In the rows, 128 means zero.
Each path below is one point turned by a fixed rotation once a step. After each direction that follows a path, write how fast that rotation turns it, in degrees per step (0 if it stays still).
Each turn is a multiple of 5 degrees from 10 to 175, or 0.
Each row of a path follows its step; steps can be skipped.
Path 1:
step 0: [131 134 133 124 136 136 135 133 129 125 131 132 126 124 127 122 137 128
 127 134 122 132 119 135 125 126 129 130 124 143 135 134 136 120 131 128
 126 132 120 127 131 134 135 124 130 124 130 123 124 126 136 130 132 132
 133 129 119 127 133 124 130 125]
step 2: [125 138 135 136 128 125 132 123 124 133 126 128 129 126 125 127 130 131
 131 131 134 119 130 123 129 129 129 136 120 135 133 130 138 121 120 122
 135 132 120 122 125 131 127 118 126 124 122 121 131 122 130 127 126 127
 126 125 127 126 128 136 122 139]
step 4: [128 141 123 132 134 134 128 129 129 122 134 135 133 130 131 125 135 136
 120 131 124 126 119 134 124 132 130 135 126 130 131 133 128 133 136 130
 138 126 130 127 130 122 130 118 123 124 136 126 135 130 138 125 125 123
 128 124 125 128 126 137 123 128]
step 5: [130 128 130 125 138 131 136 140 136 129 126 130 133 121 130 134 130 134
 124 129 123 125 126 127 133 125 124 138 115 128 124 127 130 119 121 126
 125 129 117 119 123 128 130 123 126 122 131 134 133 131 123 127 133 125
 132 130 127 134 121 135 134 126]
step 6: [134 133 134 131 125 125 127 139 131 129 123 127 132 121 130 128 138 125
 134 130 125 125 125 131 127 130 125 125 122 131 140 130 141 120 141 125
 129 127 132 129 129 127 132 123 124 126 124 130 128 116 126 124 128 125
 136 128 134 127 135 138 125 129]
step 9: [133 136 130 121 124 134 131 143 127 133 129 137 134 118 124 131 122 132
 128 129 128 124 113 124 126 126 128 128 122 129 133 135 129 126 122 127
 132 124 136 125 125 119 129 122 126 125 127 134 128 132 123 132 132 121
 128 130 121 122 129 126 126 132]
step 10: [130 134 125 130 133 126 135 130 128 127 127 136 128 132 124 128 127 135
 123 130 126 123 129 131 124 121 121 126 130 119 140 137 131 119 133 126
 129 130 123 122 126 133 131 115 128 124 129 126 133 113 132 129 132 132
 138 123 122 128 127 131 129 130]
step 11: [128 127 129 122 131 135 135 135 138 134 128 135 130 128 126 129 131 132
 128 133 130 131 129 133 120 141 124 123 116 140 134 130 133 125 122 121
 129 127 123 124 137 122 133 120 133 131 120 126 125 126 132 124 126 131
 131 132 134 131 121 128 131 125]
step 12: [128 133 129 132 124 135 124 142 130 128 133 133 129 127 128 121 130 132
 136 129 134 132 125 125 136 130 125 136 128 131 137 130 131 131 124 129
 139 134 120 130 128 124 125 124 123 122 135 132 130 121 138 122 133 135
 132 126 130 131 136 135 124 136]
Directions:
[132 127 128 130 128 128 127 130 129 126 128 130 129 129 130 129 131 128
 130 129 127 130 129 129 126 130 125 129 128 128 128 127 126 127 130 127
 127 128 125 128 127 129 127 131 130 127 129 129 128 131 127 127 126 130
 129 128 128 128 128 128 127 131]	55
[129 130 129 127 131 126 129 128 129 129 128 129 126 126 127 129 127 128
 129 131 129 129 125 127 127 130 128 130 128 127 129 130 129 128 127 127
 125 129 128 129 127 129 128 126 127 129 128 129 129 130 129 127 127 128
 130 126 129 131 130 129 126 128]	0
[130 129 128 127 127 129 129 127 130 127 128 129 127 129 128 128 129 128
 127 128 128 127 130 128 125 129 129 128 131 131 130 129 128 128 128 131
 125 129 128 129 130 128 129 128 128 129 129 126 129 125 128 128 126 129
 128 127 127 128 127 127 128 124]	100
